W =
116	118	123	125	126
116	134	132	127	124
129	129	123	132	130
124	118	128	121	127
128	130	127	131	129
128	131	131	138	128
127	123	131	122	127
104	136	145	130	125
128	128	129	127	128
129	130	124	132	129
127	124	130	120	127
119	112	124	124	129
127	123	129	115	125
123	123	127	125	126
128	125	127	124	128
W[0,-5] = 116
W[-9,-5] = 127
W[-15,4] = 126
W[7] = [104, 136, 145, 130, 125]
W[6] = [127, 123, 131, 122, 127]
W[1,-2] = 127
W[-14,-5] = 116
W[8,2] = 129
W[:, -1] = [126, 124, 130, 127, 129, 128, 127, 125, 128, 129, 127, 129, 125, 126, 128]
W[14,-2] = 124
W[-2,-2] = 125
W[:, 0] = [116, 116, 129, 124, 128, 128, 127, 104, 128, 129, 127, 119, 127, 123, 128]
W[-11,3] = 131
W[-4,4] = 129
W[:, -3] = [123, 132, 123, 128, 127, 131, 131, 145, 129, 124, 130, 124, 129, 127, 127]
W[-10,-4] = 131
W[:, 3] = [125, 127, 132, 121, 131, 138, 122, 130, 127, 132, 120, 124, 115, 125, 124]
W[12] = [127, 123, 129, 115, 125]
W[-13,-3] = 123
W[-2,-3] = 127
W[3,2] = 128
W[-14,-3] = 132
W[-11] = [128, 130, 127, 131, 129]
W[11,3] = 124

B =
[[131 125 118 130 117 118 130 133 107 115 144]
 [143 125 118 128 117 118 124 135 104 109 141]
 [133 125 118 130 117 118 130 133 107 115 144]
 [133 124 118 112 117 115 130 132 107 115 146]
 [133 125 118 130 117 118 130 133 107 115 144]
 [133 125 112 116 117 112 130 125 107 115 144]
 [133 125 118 130 115 118 130 133 107 115 144]
 [133 125 118 130 117 118 130 133 107 115 143]]
B[-8,-11] = 131
B[-6,10] = 144
B[-3,9] = 115
B[1,8] = 104
B[6,9] = 115
B[2,-4] = 133
B[3,-2] = 115
B[4,1] = 125
B[-1] = [133, 125, 118, 130, 117, 118, 130, 133, 107, 115, 143]
B[2] = [133, 125, 118, 130, 117, 118, 130, 133, 107, 115, 144]
B[0,9] = 115
B[4] = [133, 125, 118, 130, 117, 118, 130, 133, 107, 115, 144]
B[-3,-7] = 117
B[-2] = [133, 125, 118, 130, 115, 118, 130, 133, 107, 115, 144]
B[-4,-3] = 107
B[-2,-8] = 130
B[1] = [143, 125, 118, 128, 117, 118, 124, 135, 104, 109, 141]
B[4,-2] = 115
B[2,-10] = 125
B[-5,-1] = 146
B[0,2] = 118
B[-4,6] = 130
B[-2,10] = 144
B[6,6] = 130
B[-2,7] = 133
B[3,6] = 130
B[5] = [133, 125, 112, 116, 117, 112, 130, 125, 107, 115, 144]
B[:, -8] = [130, 128, 130, 112, 130, 116, 130, 130]
B[6,1] = 125
B[4,5] = 118
B[0] = [131, 125, 118, 130, 117, 118, 130, 133, 107, 115, 144]
B[-4,0] = 133

a =
array([[126, 133, 126, 134, 129, 141, 158, 138, 113, 137, 135, 113, 131,
        124],
       [125, 126, 133, 125, 126, 125, 121, 123, 129, 126, 126, 126, 129,
        126],
       [129, 130, 124, 133, 130, 138, 147, 135, 119, 135, 132, 121, 130,
        128],
       [129, 128, 127, 129, 128, 129, 130, 129, 127, 129, 128, 128, 128,
        128],
       [129, 130, 124, 132, 130, 136, 144, 134, 120, 134, 132, 123, 129,
        129]])
a[-5,-14]	126
a[-2,0]	129
a[3,-10]	128
a[-3,10]	132
a[-3,9]	135
a[:, 9]	[137, 126, 135, 129, 134]
a[-5]	[126, 133, 126, 134, 129, 141, 158, 138, 113, 137, 135, 113, 131, 124]
a[-3,6]	147
a[-1,-14]	129
a[2]	[129, 130, 124, 133, 130, 138, 147, 135, 119, 135, 132, 121, 130, 128]
a[-5,10]	135
a[-2]	[129, 128, 127, 129, 128, 129, 130, 129, 127, 129, 128, 128, 128, 128]
a[-4,10]	126
a[2,-10]	130
a[1,7]	123
a[-3,-7]	135
a[-5,9]	137
a[3,-6]	127
a[-2,2]	127
a[1,9]	126
a[-1,-2]	129
a[1]	[125, 126, 133, 125, 126, 125, 121, 123, 129, 126, 126, 126, 129, 126]
a[3,-4]	128
a[-2,1]	128
a[-3,8]	119
a[:, 8]	[113, 129, 119, 127, 120]
a[3,-7]	129
a[-4,-2]	129
a[4,-7]	134
a[-1,8]	120
a[0,-11]	134
a[-2,9]	129
a[-1,11]	123
a[:, 6]	[158, 121, 147, 130, 144]

data = [105, 109, 150, 128, 139, 130]
data[0] => 105
data[1] => 109
data[3] => 128

X = 116  153  101  130
X[-4] => 116
X[-1] => 130

A = [105 120 155 127 116 114 122 140 140 127]
A[-10]	105
A[-2]	140
A[6]	122
A[-3]	140

m =
[[149 117 114 140 133 138 128 127]
 [116 143 132  99 143 123 123 121]
 [118 115 143 137 112 113 157 145]
 [128 132 112 116 127 133 130 114]
 [146 116 117 123 139 140 123 117]
 [132 100 125 112 127 135 136 118]
 [129 114 138 150 119 120 157 150]
 [144 117 129 153 115 124 133 141]
 [137 127 112 133 125 136 129 119]
 [129 116 140 136 124 115 147 145]
 [119 134 132 122 115 126 122 119]
 [129 124 132 129 114 120 122 125]]
m[0][0] => 149
m[10][6] => 122
m[7][2] => 129
m[9][2] => 140
m[6][4] => 119
m[9][3] => 136
m[11][2] => 132
m[3][1] => 132
m[3][4] => 127
m[9][0] => 129
m[0] => [149, 117, 114, 140, 133, 138, 128, 127]
m[11][1] => 124
m[8][3] => 133
m[2][4] => 112
m[11][4] => 114
m[7][5] => 124
m[6][6] => 157
m[6][7] => 150
m[4][3] => 123
m[2][2] => 143
m[5][2] => 125
m[7][1] => 117
m[6] => [129, 114, 138, 150, 119, 120, 157, 150]
m[:, 5] => [138, 123, 113, 133, 140, 135, 120, 124, 136, 115, 126, 120]
m[3][0] => 128
m[9] => [129, 116, 140, 136, 124, 115, 147, 145]
m[11] => [129, 124, 132, 129, 114, 120, 122, 125]
m[10][1] => 134
m[8] => [137, 127, 112, 133, 125, 136, 129, 119]

arr = [128 103 157 146 126 120 114]
arr[0]	128
arr[1]	103
arr[2]	157
arr[6]	114
